Rotation paths and how fast each direction turns (degrees a step):
Each turn is a multiple of 5 degrees from 10 to 175, or 0.
Each row of a path follows its step; steps can be skipped.

step 0: [-29  26  14  11  10   6 -12  18  18  28 -13 -14   1 -10  24  32  -1  34
 -13  -8   3  45  36 -11  35 -17  24  -5   6   4  12  19  26   3  22  21
  -1 -11  14  -6  -9   7  -4  32  11 -17  14 -14 -10  22 -36  14  -9 -30
  16  47 -20  -2]
step 1: [ 12   0 -18   9  -7 -14 -27  11  23 -38  45 -34  16 -10   6  10   2  -5
 -58  18 -30 -22   0 -24  24 -34 -15  17  -8   1  10  13  -2  12   1  -9
  -9   2 -30 -17  11  -2  -7  40  -3  10  -5  16 -13  10  18 -34  23 -17
   7  38  -7   3]
step 2: [ -4 -14  -7  62 -13 -23 -22 -32  30  22  35  22  -2  27   0  -8  30 -18
  13  12   2   8 -21  43 -18 -18 -18   7 -17   7 -18  22  -5  22 -19  -1
 -27   8 -28 -12   4 -18 -20   8 -16   3 -45  16 -14 -13   3   2   1  14
 -25  -7   7   0]
step 3: [ -4  20  -4  58  14 -31  25   9 -13  57  -2  28  25   6 -13   5   6   3
 -10  -3  -8  23   9   5 -21   2  11  13  24   8 -23 -15   4 -19 -11   3
  21   3  13  37 -25   5 -11  27   1 -55  21 -15  -2  -6  -2  34 -19   0
 -10  15   4 -11]
step 4: [ 21  64 -22 -26  21   1  23  20   4   4  33 -18  22 -20  12   3 -13   1
 -21  -9 -39   6  12   6  20  33   2 -25   2   6   7 -19 -33 -11   1   3
 -13 -28 -29  17  16  24 -16   4 -28 -31  -9 -22 -10   9  15  -8  -7 -25
  17  17   0  -3]
step 5: [-13  14 -24 -17 -20  -5 -16 -21  33  -3  -3   2  19  -2 -12  40   6 -41
  24   1   1  11 -20  28   6   4   0  -6 -21  34   3   4 -34  26  -6   5
 -34 -39 -22  -9   3   8  28  15  41  33 -10  17 -27  13  -2 -12 -19 -18
  19   3  16  14]
step 6: [  5 -20   5   4 -17 -15  21   1 -24  12  19  41  20 -10 -28   7  23  -6
   0   2  17   1 -22  -3  -5 -20  11  38  -8  10 -18  -2  32  23   7  15
  10  29   6  -7  17  26  -2  30  27 -18  17  49 -10   7  20   5 -49 -28
  -8 -23   4  30]
step 7: [  5   3   5  -4   9   5  20  30  -6  11   1 -17   8  -7  -9 -14  23  12
  -6 -17   0  -4  36 -18   3  51  14  -9  -3 -36 -22  19  31   8   0  35
 -43  26  22  16   8   9 -33  22 -43 -23 -49   5 -12  12   1   6 -34  -3
  -3   6   9   2]
step 8: [-16  25  25   9  -2 -20  16  23  35 -11 -25 -30   7 -27   8  43 -20 -22
   0  13  13  15  13  24  17  14 -14  -1   1  -4  18  35  -7  11  11  -6
  -8  13  -9  22 -45  -3 -10  36 -14  32  -5  -8  -2   9 -14 -13 -10   4
  48  33   9 -23]
step 9: [ 24  17  -1   1  30   0 -17 -26  15  -2  31  10   6   0  10   5   6  -7
 -10  23  11  30 -39   3  23 -40 -23  22 -11  -7 -11  34  37  19  -6 -25
   7   8 -22  14   6  40  -5   7  18   4  24  17   1 -26   3 -38  17 -19
  35  25  13  19]
Speeds:
[ 14  -6  -4   0   2  -2   5   1  -8  -3   6   8 -11  -2  -5   7   2  10
  10   5   9  -6  -3   2   2  -2  -6  -1  -3   2  -3   5  -3   7  -5   9
  -4  -1   8   8   0  -9   0   8   3  -9   0 -11  -2  -1  -1   6   1   1
  -4   0  -5  -1]	95
[ -3   6  -2   1  -5  -3  -1  -5   3 -12 -14  -4   1   3  -5  -6  -2  -1
  -3   6   3  -2   1  -3   3  -2  -7  10   4   3  -7   7 -12   1   7  -2
  13   0   7  -2  -5   0  -8   6   3  -3  10  -2  -6   2   6   8  -8  -6
  -5   3   3  -3]	140
[  2   1   3   3   1  -7   3  13   2  12  -6  -7  -1  -5  -3  -2   2 -11
  -8  11  -1  -8  -1   1  -1  -7   3 -13   0   3   2  -3   3   7   7  -6
  -2   0   9  -1   1  -5   4   7   3   4   9  -8  -4  -6   0  -3   2  -1
  -4 -10   2   8]	145
[  9   5  -6   5  12   9  -1   9   5   4  -8   5   6  -9   0   1  -2   2
   8   1   2   4  -2   8  -6  -2   2  -4  -5  -2 -11  -1  -2  -3  -3  -7
   6  -3  -2  11   0   5  -5 -10  -3   8   7  -5  -3  -4   7  -2   2   1
   6   5   1 -10]	70
[  0  -4   0  -4   6  -3  -2   1  -4   0 -10  -1  -3   3  -6  -1  -7   4
   7   3  -7  11  -9   3  -7  -3  -5   1 -10  -3  -1  -6   6  -1   6   6
   3   2 -10   0  -9   2   4   7  -2  -2  -6   4  -5   1   6   1  12  -5
 -10   1   9  10]	100
[ 13   0  -4  -8   3  -1  -5   0   4  -2   9 -11   4 -13 -10  -7   3   3
  -5  -1   1  -1  -6  -4  -5   6  -1  -8   7  -6  -1   7   1  -1  -2  -2
   4  -5  -3  -7   4  -7  -8  -5  -1 -11  -1   7  10  -3   3   1   0  -3
  -3   3   8   7]	130

step 0: [  1 -13 -25  13  19  14  -9 -13  29  -7  26  12  -2  13 -12  -1  19  -5
  46  20 -14  15  19 -50  43  -9  21  17 -35  20  35 -17  28   2   1 -17
  -5  22  -1 -37  13   4   8  12   3 -24 -13  -9   5   5  13 -17  24  22
  -8   6  14 -23]
step 1: [ -8 -40  22  39  15  15 -18   2  -2  27   8  -2  22  20  11  -1 -35  26
  -4  25 -12  30   1 -27  -5  37  49  -4  10  -4 -14 -29 -15  -7 -23  13
 -11  32   9 -11  -2  -2  -8   2 -20   6  15  16  -1  21  14 -14 -20  17
  10  31  25  -5]
step 2: [-25   2   5  13   4   7 -24 -14  11  21  13  10   3   9 -10   2  -6   1
 -44   3  15  24 -11  20 -23  -3 -35 -18 -22 -35   1  32 -37 -19   1 -30
   8   4   5  53  -8   7  -8  10   6   9  42  -2  10  19  10 -26 -32   1
  12  26  14 -22]
step 3: [ -8   8  -1  -7 -66 -22  -3  -8  33  13   2  25  13  20  25  23  27  13
   3  -1   4  -9 -17  -7  19 -19 -24  10   4 -14  24  38   5  13  15   1
  -4 -43 -19  15  25  21 -25  26 -10  20  -1 -45   4   4   5   7  -5  14
 -16  18  -5 -11]
step 4: [-11  17  15  12 -18   8  13  20  -6   5 -40  31  31  -9   0   2 -34 -27
  -4  30   7 -21 -39 -21  -3 -15  24   7  -6  25  10  13  20  16  11  15
 -27 -18 -11 -26  21  -3  25  13 -37  18   8   9   7   7 -33  37  24 -15
  -8  13  -5  22]
step 5: [  6  11 -40  15  36  47  -6  -8  -3   9 -58 -20  10  -9 -11 -20  -8   2
 -20  17  53   6  -4   7  -2   8  19  30 -26   8 -24  23   3 -18  -4  -1
  24   4  -1   6  -2 -12   4 -22   3 -10  -6  -4  22 -13  -7  -8  42 -19
 -28  -4  11   3]
step 6: [-14 -14  -5   7   8  23  33   0 -35  27 -18 -18 -11  38 -12  24  25  18
  16  -3   6 -22   2  11  20  13 -21  17  -6   2  -9 -11  -5   8  -7 -38
  10   0   2 -10  -4  23  -3 -31 -14 -11 -28 -37 -29   9  31 -39  22  17
   4 -11  42 -18]
step 7: [ 12   1  15  45  23 -37  14  10 -21  36 -27  15  15  17  17  31 -21  14
  -8  -8 -19  14   4  -9   2 -17 -18 -20 -16  -9  10 -30   7   5  10 -22
 -17  -5   6 -37 -11  14   4   8  47 -10  14  -9 -34   1   7   1 -14  20
  43  10   0  21]
step 8: [-20  15  -3   8   8 -11 -36  -7   4 -30 -25   0  26 -34  34  -7 -13  -5
 -23  -4  11  18  21   1 -18  -5  -7   3   3 -29  21  34  33   0 -19  11
  -8  41  29  17  -1  17   0  10  16 -18  16 -22   3  17   5   9 -12  58
  21  -3 -26  17]
step 9: [-52  -6 -13   2  -6  25   3 -15  36  -4  19  -7 -21 -21   6   6  22 -35
   3 -23  16 -27   4   4   0   5  30 -20  -8  13 -16   6   2  62 -14   0
 -18  21  -3  11  23  44 -26  12  -8  14   6 -25  21   8 -18  -6   6  20
  -2   1 -19  -8]
Speeds:
[ 2 -8  6 12 12 -4  4 -3  2  4 -4  0 -3 12 -5 -5 -5 -6  5 -5 -3  0 16  1
  5 -7  2  8  3 -1  5 -3 -1 -8  6  1 10  8 -1 -3 -4 -6  3 -3 -5  2  4 -5
 -3  0  6 -7 -4  5  0 -7  5  3]	60
[  8  -2   1   2 -12  -3  -5   2   1  -5   1  -2   7   7   0   0  -1   9
  -6   6   0  -1   3   6   8   9   2  11  16  -5  -1   5   9   4   0  12
   0   5  -1   2  -7   6  -2  -2  -4 -12  -2  -5   4   0   6  -1   6   1
   2  -5   0  -8]	145
[ -7   1  -4  -3   9   6   8  -6 -11  -4   1  11  -4  -4   9   3  -2   2
   4  -3   6 -12   4  -4   3  11  -3   3   5  -4   3  -7   2   0   3   1
   3   2   8  -6 -11   4   6   3  11  -3   0  -9   5  -3   4   4  -2  -3
   2   6  -5   4]	40
[  0  -7   8   3   2  -2   0   1   2  11   8  -1  -2  -8  -7   7  -4   2
   8  -1  11  -9   4  -7   5  -2  -5   8   3  -8   3   5  -7   8  -9   4
  -6  -7   2 -11  10   4   0   0   1   4  -5   9  -2  -4   2   4  -1   2
   2  -6   1  -7]	120
[ -4  -5   0   4  -6   0  -3   8   1   3  -4  -1   0   0   8  -6  -7   5
   1   7  -2   1   2   5  -4  -6   9  -7  -7   7   2   5  -1 -12  -1   5
   0  -2   2  -9  -8  10  11   0  -2  -2 -12   7   5  -7   7   9  -9   1
   8   2  -2   2]	110

step 0: [ -4  10   7  13  -5 -26 -10 -18   8  -1   8  25  14 -16   7 -22   0  40
 -30  28  -4   3  27   1  36  -2 -19  11   8 -41  18   6 -27 -12   9 -18
 -11 -11  23 -23 -15  25 -30 -31  -9   0  56  15  18   7  -9 -10  -6 -26
 -20  42  22 -14]
step 1: [ 42   4  35 -21 -44   0 -11  19 -19 -15  -4   4 -11  -5  15  22   7   9
 -56  24  27  -2  14  -1 -11   8  18   4  17 -17  19  13 -47   4  -7  -8
  37  23  25  28  30  23   7   0   9  -2  33  -7  -5 -11  24  -3  21  10
   3   8  20 -13]
step 2: [-14 -14  14  -4 -45  -5  -8 -34  -6  11 -25   2 -30 -13  -6 -43   5  -1
 -44  38  -8  26 -20  -7   3   1   3   6   9 -19   5  -5  -8 -21  -9   3
  -6  -7 -42  10   4  14  17 -20  24  -4  -5  19  -3 -21  41  22   5   2
 -62  -7   5   1]
step 3: [ -9  10  29  -3  -6  -3 -11  13  15   4   0 -11   9 -41  29   7  27   0
 -21  -7 -44  27 -13  -5  24  -3 -32   2  -5 -30 -17 -21 -43  -4   7 -28
  22  25  -4 -20  16 -10 -25  -8 -24  29  19  27 -46   6  32   6 -23  -6
 -24   0   2 -17]
step 4: [ 23  28  -6  -7 -20  42  19  34   3 -13  -3  -5 -32 -19 -12  15  14  14
 -56  -8  -7  49 -44  49  -7  -1   0   4  10 -19   1   0  11   0 -31   3
  -4  11   0  11  -3 -15  14   0  17 -18   5  -3 -50   6  16   1   7   7
  16   7  13 -23]
step 5: [-18  12  -5   2  25 -39  28 -24  22  -7   4  19   2   4 -24 -33  14  44
 -28 -16 -24  33  -1   1  -9  35  -5 -20 -12 -23 -17  -9  34 -14   2  -3
   0  13 -32   1  -8  10  18 -18  14  16  16  19 -16 -29  18  29  -9  45
  -3   8  10 -33]
step 6: [-19   7   4   3 -15  13  13 -14  11  13   1  -4 -14  -4  -5  38  44  35
  -4 -21 -37  25  34  -4   5  18   0 -27   4 -26 -32  -2  18   9 -12 -38
  37   7  22  -1  40  33 -24  28 -16 -24   8 -16 -12 -20   4  14  -9 -19
  28   1  -4 -17]
step 7: [ -3   9 -18   0   1  60  28 -32  20  17 -15   8  -8  -2 -18 -10  -6  14
 -24  -8  -3  -5   9  27  15   7 -28  -1   0   0  27  10   1  -8 -24  22
  -6 -35  15  28 -13  43   2  18   8 -12  32 -15 -40 -45   4   9  34   8
   0 -10 -28 -21]
step 8: [-10  14  23 -16  20  -6  36 -24  30  15 -29  24   8 -27  29 -41   6 -14
 -12 -20 -31   8  53 -16 -10  -7   1 -16  16  18  11  -2 -10  -8  22  -5
 -16   1  19  35   3  13  18  20 -21  -1  11  25  10 -15  24  10 -16  12
   8  34   0 -44]
step 9: [-15  -3 -14  13 -29  12   6 -25 -27   2 -31  45 -47 -56   1  10   6 -26
  -5 -18  -6  20 -13  -4 -17  26   0  16  24  41 -13  15  -8  21  -7 -27
  -2  -8  24  -2  37  12 -25  27 -27  -4  14   6  -4  -9   2  -6  29  -7
  23   3  17 -12]
Speeds:
[  7  -2   3  11   4  -8  -7   1   0   1   1  -2 -12  -8  -9 -11   5  -5
  -2  -4   2  -8  -3  -2   2   4   0  -8  -4  -3  -5  -5   2  -6   5  -3
   0   6  -5   5  -6   2   6   2  -6  -8  -6   1  11   2   2   2   1  -1
  -4   3 -11 -12]	120
[ -2  -3   0   2  -3  -2 -10   2   3   3  -4   1   0   4   2   0   0  -8
  -6  -2  -1   9  -2   2  -8   9 -10   3  -3  -5  -5   9   4  -6  -2  12
 -16  10   0   1   1   1  -5   0  -7  11  -7   1  -3   5  -8  -4  -2  -2
   9   4   4  -5]	65
[ -1  -7   0   1   0  -7  -5   1  -3  -4  -7   8  -3  -4   6   1   0   4
  -7  -6   5   3  -9   2 -11 -16  -6   2  10  -1   7   3  -3   2   7  -1
   2   0   3   7   7  -5  -2  -2  -4   6  -2   7   6  -3   4  -9   2  -3
 -12  -8  -7   2]	45
[  0   5  -4   9  -8  -5   3   0   3   6 -11   5   0  -1  -3   4  -7   3
   6  -8   7  -5  -8   2   9  -1  -2   6 -17   2  -5  -1  -1  -5   0  -5
  -2  -4   4   8  -5   5  -2 -16  -1   3   1   5   0  -9  -1   2   1   2
  -1  -4  10   0]	155
[ -8 -16   2  -5  -6   0  -7 -12  -1 -10  -5  -5  -7   3  -1   5   7   3
   2  -1  -1  -5   2  -9   7   3  -4   6   5   0 -12   1   3  -6  -3  -1
   3  -1  -5  -4   5   1   5  -7  -6  -3  -6   0  -2  -6   5  -1  -1   6
   7  -6  -5  10]	95

step 0: [ -4  44  10  -6 -20  -1  15 -15  11  19  -9 -24  15   0  -3   8 -17 -19
 -21  55 -28 -52  -4  -2 -15  18   4 -11  -9  17  23 -17 -56 -19   6  -6
  25  33  -9   4   0   8  14  33 -18   6 -12   4   0   0  18  -9  -9  -9
   2  41   2 -21]
step 1: [ -8  20 -13 -25   7 -41   5 -28 -23  25  28 -18  -1  11  30  33 -37  30
   4 -23  -3   1  11   4  34   0 -13   4  -6  13  25 -13  14  -7   4 -13
 -10 -31   4   2 -11  14 -23 -11  -7 -11 -14  -8 -54  11  -3  31 -33 -24
  -5  -8  35 -17]
step 2: [ 31 -22  16   4  -3  18  -7  -6   6   2  16 -21 -29  -6  30   8   1  -4
  -8   7  -5   4 -19  23  12 -32  41   8  36  -6  -8   4  28  -7  12 -16
  25 -15  22 -45  13  57   3 -12   8  15 -18   6  20 -36 -12  -4 -20   3
  35 -31 -21   8]
step 3: [ 24  23 -11  20  -9 -13   4 -15  -6  21   2  -2   2  20 -22 -21  22  18
   0  33 -37 -13 -10 -53  18 -10 -16   5  11 -22   2 -28  -1  -5  -2   1
 -17 -26 -20  -1  -8  10  43  -8 -20  17  39  38   0  -9  20 -31  35  24
   9  -8 -23  20]
step 4: [-49  16  -7  18  14  -5 -34 -16 -18  -8 -27 -14   6   1   6 -20 -35   9
 -26 -25  13  42 -13   5 -18  21   7   0  11   2  20  18 -30   9  44   4
 -20 -37  16  -1 -36 -28   6 -20  13  14   8   6 -10  -1 -10 -27  23 -18
  -6 -11  26  25]
step 5: [-10 -22 -23  45  20  25 -20  14  16  -6   7 -30  16  25  13  14  -8  -8
   6  11  26 -23  -2   6 -42 -51  30 -16  12   1 -10   5 -21  13 -17  13
 -18  10  -9  -5  35  -4  37   9  21  11 -18  -7  13  -7   8  30   4 -12
  -6 -17  30 -37]
step 6: [  0 -28   1  -3   2   1   9  -7 -44  27  18   0   7   8 -15  26 -12  -9
 -10 -17  -4 -49 -40 -32  -3  18  14  -8 -24 -28 -29  -8 -16   4  12 -18
  14   1 -21 -22  13 -22   5  -7 -25 -27  29 -25 -32  -1  13  23   4  22
  -9  36 -28 -18]
step 7: [ 34   2  22 -15  34   7 -30   5  13  -5   4 -16  -1  -9  -5  -1 -10   4
   1  16   6  -7 -16   5  37  45 -19   4  11   5  21  25  10  12  -9 -27
 -11 -17  65  -7 -12 -38  -8  33  -8  13   7  -8 -18 -33 -41  12 -14 -23
   0   5 -10 -18]
step 8: [  3  11   6  12   2  -5   7   8   5  16 -28  -8  -1 -16   4  13 -32 -19
 -13  19   9 -12 -12 -11  -4  20 -17  36  30  -4   3   6  47  17 -65  32
 -14   5  -2   0  13  37  15 -40   2   7 -24  39  35 -16  -4  16 -22  20
 -12  10  14  -3]
step 9: [  7  26  10 -16 -10  -8  -3 -37 -28  -8   3 -30  14  18 -13  -4  11   6
 -11  24  26  18 -12 -21 -10   4   1 -20   3  19 -38  -5 -13  21  32  13
  50   8 -22   7 -27  39   9  -2 -54   7  19  13  20  24  -9  13 -14  -4
   8  29  21  30]
Speeds:
[ -9  -9  -5  -4   1   1   8  -3  -3   6   5  -1   4   1  -4   3  -2   0
   1 -11   1   5  -1   3   1   6   2  -1   1   4  -3   2   9   0   9   7
   2  10   9   2  -7   1  11   0  -6  -5  -5   8 -13  -6   2   8   9  -1
   3   2  -2  14]	145
[ 4 -1 -1 -4  4 -4 -5  2 -7 13  1  8  4 -3  9 -3  4 15  1 -6  3  3  0 -2
  0 -2  3  5 -9  2 14  6 -3  1  4  5  8 -3 -8  2 -4 -1 -1  2 -7  6 14  3
  1  3  0  4  0  3  0 13  2 -1]	130
[ -2   6   4   3   0  -7   4   8   3   3   4  -6 -13  -2   2  -5  -1   1
   1  -4   3  -3   1  -5  -9   1   6  -1 -13   1  -3   5  -5   6   7  -2
  -9   3   1   4   3 -11   0  10   1  -9  -5  -1   0 -12   3   3   2  14
   0   1   7  -4]	55
[  2  -1  -8  -3  -2  -4   1  -2   1   4  -3   3  -1  10   2  12  -7   6
  -4  -5   2  -1   0  -4   6  -9   1  -7  -4   5  -8  10  -4   4   5  -3
   5   7   3   1  -4   1   4  -4   1 -10   1  -5  13   4  11   1  -8 -11
   0  -7   5  -5]	85
[ -7  11  -3  -3  -4  -5   4   5  -1   1 -15 -12  -2  -5  -3  -4   3  -2
  -3  -1   4   5  -4  -5  -4  -2  -6   8   2  -3   4   0   0  11  -4   3
  -2  12   6   3  -9   2   6   0  10   4  10   7   3   5  -1  -6   2  -4
   7   2  -4  -4]	80
